One turn moves each row of this set onto another row. After a few examples, where does it send each row asked below?
Q_171: [ -2.2   7.1   6.1 -15.6   3.9  -7.9 -29.0   3.0 -26.5  16.3 -16.8 -12.5
  19.8  21.7   5.5  -7.5 -19.2 -36.2 -17.9  10.3  21.8]
Q_401: [-10.2  20.5  28.5  26.6  22.6 -12.3   6.9 -31.8   1.4  -9.2  37.9   6.0
   2.8  22.2  19.5  -7.7  -6.7  -0.2  -6.3   8.3  29.4]
Q_747: [  8.8  -0.1 -19.7  19.1   6.8   6.9  23.7 -10.3  -0.4 -16.0  16.2  16.2
  10.5  11.0   8.8 -18.4   7.1  19.7  -4.8  24.1 -42.6]
Q_141: [ -1.8  14.4   4.7  15.7  15.1  15.7 -20.2  -8.4 -13.1 -18.3  25.8   7.6
  -1.1  26.1  13.9   8.6 -33.6  -0.6  12.9  36.8  13.1]
Q_754: [  6.7  17.4  10.4  25.3  -5.6 -30.3  -6.6   9.6  -8.7 -12.0 -20.9 -16.4
  10.7 -28.0  29.4  -9.1   9.2 -27.8  -3.7  28.8  -9.6]
Q_360: [ 20.0  19.8  -0.6 -21.2  14.3  -9.9   2.3  29.3 -33.1  19.8  12.5 -13.3
   2.6  11.8   0.1 -13.2  -3.2 -23.3  -9.2  -7.8   9.3]
Q_478: [-10.0 -24.1 -29.4  46.5   4.7  13.5   5.6 -14.3  21.4 -17.2   7.9   2.7
   9.4  18.4   1.7 -13.1 -10.6   0.7 -20.3 -10.4 -17.3]
Q_856: [-21.8   9.0  -1.3   2.3 -16.3  22.5  13.9  -2.6   6.6  -0.2  15.1 -34.0
  -7.9   2.5  23.6  -8.3  24.3  -4.0   7.0  22.7 -12.0]
Q_444: [ 38.3 -17.9   2.8  13.3  27.8 -11.7  14.9  -2.7  -5.2  -4.9 -29.3  17.2
  -8.5 -11.6   0.4 -31.6   0.2   0.8 -14.5  15.5 -10.1]
Q_53: [ 27.5  -4.9 -11.9   1.1  -6.7 -30.7   0.8   6.7   1.3 -13.1   7.7 -22.4
  -7.8 -25.9   3.5  -3.6   9.2 -48.0 -22.0  -0.3 -13.5]
Q_56: [  4.1   3.9  -3.1  29.7   1.7   9.5 -27.3 -16.2   1.5   6.0  26.2   3.4
  10.7  19.2  34.7 -21.2   3.7  -1.6  31.6  24.7  23.2]
Q_436: [ 13.2 -33.2  26.5  12.8  -1.8   2.2  27.3  11.8 -22.8  -6.4 -16.5  -3.2
  -3.9  -2.1  -9.1 -12.5  13.4 -17.3 -10.6   6.3  17.5]
Q_650: [  8.0  16.5  -9.2   1.5  12.2 -27.8  -1.9  19.1 -25.8  29.3  32.5  21.3
   6.2  10.4 -24.6  -4.2   4.3   7.4 -14.4  -9.3   2.5]
Q_110: [ 13.4  -2.5 -26.7   2.3  13.0 -25.7 -36.6  -7.2   1.1  28.5 -12.5 -16.0
   5.2  17.7  -1.3 -37.0  -5.4 -26.1 -16.8  10.0  16.0]
Q_878: [  0.4 -12.2 -26.3  47.7  -4.2 -31.2 -26.1  23.5   9.8  -3.4   9.6  -0.8
  -2.3 -19.4 -13.3  16.9   4.2  -3.2  -2.0  22.7 -21.7]
Q_130: [-26.4 -14.2  -1.0  29.0   3.2   4.5 -10.4 -10.1   4.3  43.8 -16.0  13.3
 -27.8 -19.0  13.3  11.5   1.8  -2.4 -18.7   2.7  -4.1]
Q_31: [ -1.8   1.1  -0.5  25.2  -4.5  14.5  -5.0 -14.9  -0.3 -35.8   1.5   1.2
  32.3  10.3 -10.5  15.2  -9.5  25.0  -7.5  -2.3  10.4]
Q_744: [-16.5 -34.5  21.2  -1.1  -8.7   3.1   4.7  -9.3  -8.1  26.6 -19.2   0.0
  -9.5  -8.3   9.5  -5.9  16.3 -24.9  -8.5  34.1  -4.0]
Q_672: [ -6.2 -14.6  -3.4  31.0   1.7 -44.1 -24.6 -14.7  25.9   2.2  -7.1 -20.0
   8.6 -21.4  10.3   7.9   6.6 -35.6 -23.8   6.8  -4.6]
Q_899: [ -6.3  -0.7   7.7  37.7  -4.4 -35.9  -9.4  -0.5 -10.1  -1.2   8.6  10.6
  17.3 -19.9   2.3  41.4  -1.2 -13.7 -30.8  -7.7 -10.5]
Q_795: [ 27.4  15.4  -8.8  40.3  -9.5 -41.6   5.2  10.5 -19.6  -5.8  11.5  11.0
   5.4 -27.5  11.0   0.4  25.7  -4.5  -9.5  -0.3 -10.4]
Q_216: [ 12.6  -5.5  12.8  26.6   3.5   5.6   5.6  16.4 -16.4  -0.1 -11.0   4.4
 -14.3 -17.1 -18.5  16.4   2.5  15.8  -9.0 -20.8  32.4]
Q_864: [-24.8  15.5   6.6  31.0  27.5 -28.2   0.7  33.4 -13.6  34.1  15.1   1.4
   0.9  22.9 -11.2 -11.8  -0.9   6.4  -9.1  12.1   1.0]
Q_7: [ -8.7  -9.5  18.0  16.3  -2.0   0.3  35.8 -13.2  -1.1 -21.6  29.3 -18.2
  14.7  21.8  -3.9   6.6  23.0  13.9 -14.1   7.8  -7.0]
Q_739: [  9.1 -11.1 -15.5  32.0   5.4  -6.6  -9.2 -37.8   7.9   5.8  48.8   3.7
  -9.2  31.3  14.2 -14.2   0.3 -14.4  -9.2  -5.0  22.9]
Q_86: [ 15.0  23.2 -11.6 -16.3   8.4   3.9  16.7 -34.8  13.5  -2.2  16.0  -9.9
  -0.4  -8.9  28.9  -4.7  14.9   8.0 -14.8   1.3 -23.4]
Q_977: [  9.7  -6.6   0.8  -6.1  29.1  11.6  -8.9 -18.7   8.4  -1.8  45.4  -5.5
  -5.7  24.6  20.3   7.6 -25.3 -26.8  -5.9  -6.9   9.2]
Q_922: [  4.9  -4.8  -1.7  -4.4   5.9   0.2 -21.6  -7.6   6.0  20.7  -7.3   2.9
 -23.1 -28.2 -16.6  32.1   4.9  20.5  -8.5   5.9  15.7]
Q_631: [-25.1   6.2 -16.8  32.1 -17.2  22.6 -10.5 -27.8  17.2   2.6  -8.8 -12.9
  10.0  -1.2  35.4 -11.2   5.2  -9.3  -6.5 -12.3   5.9]
Q_793: [  3.4   3.1 -23.0  14.1   2.6  13.6  -3.9  -0.5   1.1  -9.4  51.1  20.9
 -18.7  17.8  -3.2 -23.7 -17.8 -13.7  14.5  22.2   1.2]
Q_387: [  8.9  20.1  -2.4  16.6  28.1 -27.3  -4.7  20.7 -15.4  34.0  -2.8 -18.1
   2.3  14.9  19.0 -42.8  13.8 -10.9  -1.9   4.0   7.6]
Q_915: [ -9.5  -2.4   9.3  15.0  28.5   3.6  -1.8   5.4  25.5  -7.4  44.1 -21.2
 -13.6  21.5  10.1 -20.0  -3.8 -14.9  17.3  19.7  16.1]
Q_188: [ 24.5 -19.2   6.6 -24.0  17.8 -16.7  -5.8 -26.4   8.9  13.3 -14.9   5.1
  -9.1 -19.6  -5.0  -1.9  11.5   0.5 -17.5  29.3  -6.6]
Q_681: [  5.1 -10.4 -11.0  48.6  27.0   3.0   7.8  14.5  -1.0  12.4 -20.5  18.8
 -28.9 -13.2   2.8 -10.9 -10.8   5.8 -17.7 -12.4  -4.0]
Q_577: [  2.0  -1.5 -12.2   7.3 -20.6 -15.9 -33.2   5.3  -5.0 -12.6 -10.2   4.3
  17.1 -29.6   2.0  21.2 -10.1 -34.5  -6.0  23.4 -14.0]
Q_909: [ 12.1  21.0   6.6  -0.2   8.7   7.3  -2.4 -25.2 -11.2   1.9  41.9  33.5
  15.0   4.5  31.0 -16.1  -9.3 -12.1  10.9  -0.8   9.4]
Q_789: [-34.7  -3.2   9.9  16.6  11.6 -24.5 -25.5  -1.7 -11.6  26.8   0.8   3.5
  15.2  29.4 -18.0   4.6 -19.8 -14.8 -30.4  11.9  15.0]
Q_965: [ -0.5  -0.7 -29.2   9.0   6.2 -26.6 -39.0  -4.7  -7.0  26.9   8.5  20.4
  12.4  15.7 -32.7 -12.4 -11.1  -0.3 -16.9  15.5   8.4]
Q_70: [  3.8  14.1 -23.3  -7.4   4.9  26.2 -18.6 -18.2  23.8 -22.2   1.7 -24.0
  -1.2  -6.7   3.9  12.6 -16.4   3.7  -9.2  -7.1   1.1]
Q_49: [  4.2   4.6   4.9  35.0  11.3 -29.0  14.9  39.1  -9.0 -16.1  10.1 -19.3
 -14.0 -11.7   1.0  18.1  -0.2 -24.1 -16.5  12.4 -23.3]

Q_7 goes to Q_856
Q_53 goes to Q_577
Q_436 goes to Q_744
Now these:
Q_793 goes to Q_909
Q_864 goes to Q_387

